In the rows, 128 means zero.
Each path below is one point turned by a fixed rotation once a step. After each direction that follows a path, write how fast that rotation turns it, in degrees per step (0 if it stays still).
Each turn is a multiple of 5 degrees from 10 to 175, or 0.
Each row of a path follows its step; steps can be skipped.
path 1
step 0: 109 121 165 161 119 108 147 125 132 141 128 151 107 120 110 121 117 118 124 157 116 126 120 117 140 135 153 107 152 145 118
step 1: 133 105 147 115 139  95 132 137 131 116 111 157 105 130 104 110 110 117 115 120 109 135 124 134 153 143 136 103 152 141 140
step 3: 137 141 151 144 128 140 152 126 155 118 120 137 112 142 110 132 103 149 123 158  94 150 119 123 138 152 111 144 119 138 120
step 4: 132 123 137 129 111 115 134 139 110 139 116 145 121 128 106 135  76 126 119 137 107 145 103 134 152 141 116 152 123 135 103
step 5: 124 125 137 122 121  99 112 137 149 152 126 131 101 127 112 138 112 102 105 107 102 117 102 145 130 135 112 151 125 136 101
step 6: 118 122 142 117 117 149 132 120 162 137 107 127 111 129 122 132 126 108  85 113  88 137 118 141 115 149 135 141 118 110 127
step 7: 133 125 141 135 104 131 154 113 128 153 100 119 133 128 137 121 115 130  82 137  98 140 107 110 131 120 141 127 124 104 112
step 8: 138 127 158 140 109 110 141 121 129 126 138 133 137 111 117 107 128 103 102 139 104 121  76 115 138 114 126 119 139 120 119
step 9: 143 115 147 110 112 126 110 116 135 118 105 155 104  96 101 119 145 111 121 139 111 117  91 133 133 128 141 120 137 114 134
Directions:
122 136 124 122 122 127 120 132 129 124 135 120 137 136 137 127 127 132 137 129 142 119 134 132 130 131 130 120 120 123 131 -> 0
129 134 132 116 140 135 139 128 135 129 116 120 127 122 133 127 133 135 127 124 125 124 137 129 122 136 122 127 130 119 124 -> 90
121 126 124 126 131 133 129 124 127 118 125 133 139 126 120 121 124 119 127 126 132 141 123 133 122 143 122 124 127 124 138 -> 140
138 122 120 128 129 125 139 127 139 124 133 120 118 121 122 129 119 133 139 129 135 135 127 135 135 127 129 126 123 130 132 -> 40
133 137 119 126 131 131 119 124 131 123 128 134 127 131 130 129 120 138 134 128 126 122 122 119 133 137 125 140 142 131 132 -> 45
path 2
step 0: 118 128 101 139 110 107 148 115 151 121 129 114 142 125 131 139 132  91 149 119 139 153 118 116 128 137  82 118 136 117 138
step 1: 120 121 128 115 136 153 126  92 126 112 121 120 134 116 146 155 122  86 146 152 128 123 136 103 124 146 145 128  98 117 129
step 2: 110 126 124 125 102 120 132 119 139 140  95  93 107  95 134 120 116 125 144 128 113 115 113 136 147 139 151 142 135  94 130
step 3: 122 132 143 131 101 119 121  97 150 122 114 136 104 146 136 147 125 133 117 161 138 130 149 176 131 118 132 120 121 113 113
step 4: 118 150 136 136 116 129 129 125 119 123 122 131 126 105 126 130 109 158 117 118  97 134 154 141 158 139 106 131  88 147 107
step 5: 129 152 141 103 130 110 146 126 134 125 110 121 146 122 127 125 115 132  97 131 139 172 116 131 118 121  80 142 128 115 124
step 6: 130 154 118 132 123 115 117 127 108  98 152 116 125 143 141 151 115 104 117 143 108 150 112 106 102 153 127 134 109 129 108
step 7: 112 121 100 120 127 135 140 103 118 120 127 106 121 115 121 122 138 111 104  92 135 140  99 114 144 138 148 123 128 101 100
step 8: 125 115 143 107 135 125  99  94 108 135 118 132  91 136 127 132 140 113 122 132 122 126  98 165 112 138 135 115 119 114 139
Directions:
135 121 132 140 136 135 137 129 127 120 130 123 122 128 132 136 122 129 127 131 118 124 120 126 131 112 126 124 122 127 126 -> 140
133 135 125 127 139 134 140 134 129 129 135 123 137 138 121 127 125 132 133 132 123 137 132 139 131 136 118 134 130 132 123 -> 60
122 122 122 130 121 132 142 126 135 131 128 126 134 124 128 125 130 130 117 126 137 138 125 128 136 119 126 122 141 121 130 -> 155
133 131 126 133 118 114 126 132 132 121 139 126 118 136 133 128 128 123 135 136 127 135 128 136 122 123 125 124 136 125 136 -> 125
path 3
step 0: 126 114 131 129 116 131 133 137 171 128 134 110 142 118 130 125 111 136 137 106 131 117 106 140 145 105 140 125 125 114 174
step 1: 115 129 125 125 129 132  92 140 149 121 122 151 134 104 145 113 116 149 133 145 148 108 118 120 133 127 123 131  88 149 123
step 3: 149 135 118 136 136 168 132 108 152 124 147 137 133 132 102 146 124 103 128 115 121 127 120 140 151 106 117 128 102 116 131
step 4: 134 135 136 121 130 132 107 123 153 116 128 126 127 112 146  95 140 121 125  91 123 147 149 109 119 124 131 132  87 123 115
step 5: 126 121 132 117 155 126 110 153 140 143 139 109 119 115 136 133 120 145 130 129  85 134 145 162 124 146 122 142 113 123 142
step 6: 116 136 105 109 125 158 130 114 133 159 139 141 112 126 117 132 140 137 128 159 117 134 132 137 120 117  96 101 104 128 121
step 7: 135 134 150 107 152 157 139 127 112 107 121 145 105 121 148 129 143 107 106 121 132 142 144 125 108 126 128 111 132 103 116
step 8: 130 123 145 152 128 141 131 120 110 116 125 111 106 112 117 130 147 133 157 104  96 135 133 152 124 118 135 115 128 115 159
step 9: 110 123 114 122 137 127 116  96 128 140 111 146 119 134 159 109 155 161 163 131 112 129 122 124 141 142 123 118 122 127 121
Directions:
118 129 122 127 122 127 132 134 127 123 128 132 126 122 133 137 125 134 119 122 121 121 131 133 135 123 114 125 134 135 114 -> 85
126 123 121 127 117 131 127 134 122 129 137 119 131 130 133 141 130 116 136 129 122 133 125 136 138 131 129 125 128 130 140 -> 130
138 127 143 118 116 130 124 132 132 115 118 127 139 122 128 129 134 125 128 127 122 125 125 127 121 120 126 127 128 130 131 -> 100
136 120 129 125 136 128 124 143 127 130 121 120 125 128 134 127 117 124 130 121 131 133 133 131 123 132 127 128 144 120 124 -> 135
path 4
step 0:  87 100 117 109 116 118 107 123 126 118 137 129 133 118 113 159 141 118 144 137 120 112 133 124  91  96 103 125 138 114 124
step 1: 129 109  93 128 110 112 139 156 174 109 133 120 109 131 103 139 103 127 134 155 104 140 121 144 113 136 119 132 124 119 122
step 2: 139 107 146  94 114 110 117 130 161 134 119  93 115 120 152 119 133 144 138 136 130 109 136 133  95 158 108 139 130 136 135
step 3:  89 116 126 135 111 120 132 136 130 138 110 117 123 116 118 126 149 132 105 142 145 102 153 162 104 120 107 125 133  91 123
step 5: 171 113 123 126 122 100 107 132 132 114  97 102 117 139 127 120 130 149 131 124 128 121 146 117 128 152  96 104 124 101 133
step 6: 109 128 128  96 127 133 105 118 114 137  92 127 147 116 110 139 128 120 157 129 127  97 132 149 115 121  94 113 123 100 123
step 7: 107 115 135 129 127 109 117 130 156 114 112 140 107 156  76 133 105 129 150 142 127 144 114 144 122 123 137 114 129  99 120
step 8: 146 106 133 110 133 104 112 132 169 113 118 108 127 123 125 128 130 162 172 124 143 125 133 105 120 116 111 146 138 126 119
step 9: 127 117 109 124  94 119 126 141 120 141  99 103 130 126 119 133 128 142 142 138 146  99 137 162 106 104 124 138 105 125  95
Directions:
137 138 127 127 125 134 133 125 131 125 121 119 139 135 136 130 125 129 130 124 121 126 130 140 121 136 123 121 121 137 120 -> 100
128 129 120 116 123 130 131 123 129 133 131 134 120 130 128 122 123 121 135 117 114 134 139 126 126 123 125 124 121 123 138 -> 65
134 122 127 134 130 122 138 136 131 135 125 131 132 129 134 111 136 126 123 123 138 126 132 137 122 120 131 129 126 131 136 -> 55
122 130 129 135 127 124 133 127 138 115 135 140 131 127 118 113 126 127 128 132 122 127 123 123 129 133 123 122 120 134 123 -> 115
138 131 130 127 141 130 119 119 128 130 124 129 132 129 120 121 129 130 130 125 130 126 121 135 140 121 127 111 133 121 130 -> 40
131 138 134 132 120 121 116 125 128 136 126 123 125 125 134 117 140 134 130 126 124 132 130 116 127 127 117 130 134 132 125 -> 120
path 5
step 1: 132 135 138 117 132 134 120 112 124 143 159 132 130 164 155 113 129 119 126 163 113 134 138 136 134 135 139 123 111 108 101
step 2:  97  94 117 117 116 128 146 140 129 106 130 118 128 139 115 116 105 110 118 151 111 120 113 126 117 144 133 135 122 126 101
step 3: 121 122 143 138 140 145 105 118  88 123 118 127 118 118  76 127 131 131 122 139 133 117 125 129 128 140 111 130 112 118 115
step 4: 133 150 133 124 125 128 148 100  91 138 142 123 145 126 126 105 128 131 140 122 134 140 137 128 157 135 148 114 106 141 103
step 5: 126 110 138 120 130  97 146 129 130 146 128 122 108 145 142 133 124 135 138 147 100 126  91 125 148 141 133 120 104 128 111
step 6: 116 120 132 136 143 133 115 128  97 134 144 107 100 139 138 142 109 108 116 157 128 103 136 135 109 152 135 125 130 109 119
step 7: 119 129 128 126 117 132 124 121 115 129 130 123 158 127  98 100 123  90 102 143 132 138 128 125 150 150 126 124 134 106 106
step 8: 126 113 151 121 140 127 128 116 122 115 139 131 134 140 110  95 127 148 135 126 121 135 112 110 121 137 113 112  80 129 109
step 9: 120 134 131 137 105 133 146 118  87 123 126 138 121 145 133 151 132 138 154 146 111 106 131 131 125 144 144 129 105 132 109
Directions:
121 121 127 129 133 124 122 135 133 124 147 129 129 141 123 128 128 116 130 132 129 134 133 130 132 134 124 129 134 127 139 -> 70
136 135 140 125 135 135 127 124 134 125 130 121 141 134 125 123 122 135 128 118 129 126 125 135 141 129 130 121 131 121 129 -> 100
129 122 119 124 129 128 119 134 125 129 119 126 130 124 120 115 116 129 130 126 119 125 141 118 128 127 124 126 134 119 127 -> 80
131 118 133 137 122 122 133 131 138 125 118 116 126 130 128 112 128 123 128 133 130 134 126 129 133 125 130 129 129 141 126 -> 130
140 137 132 132 126 137 132 127 116 130 127 131 127 125 130 123 128 119 128 139 131 134 136 130 135 122 130 140 129 121 137 -> 120
128 115 123 132 132 124 136 123 120 133 135 125 120 119 123 134 127 135 137 121 126 132 131 138 141 120 128 126 134 128 127 -> 60
115 132 139 118 124 121 123 129 123 135 127 125 120 120 135 124 128 132 125 130 129 126 127 123 136 130 136 121 134 130 142 -> 60
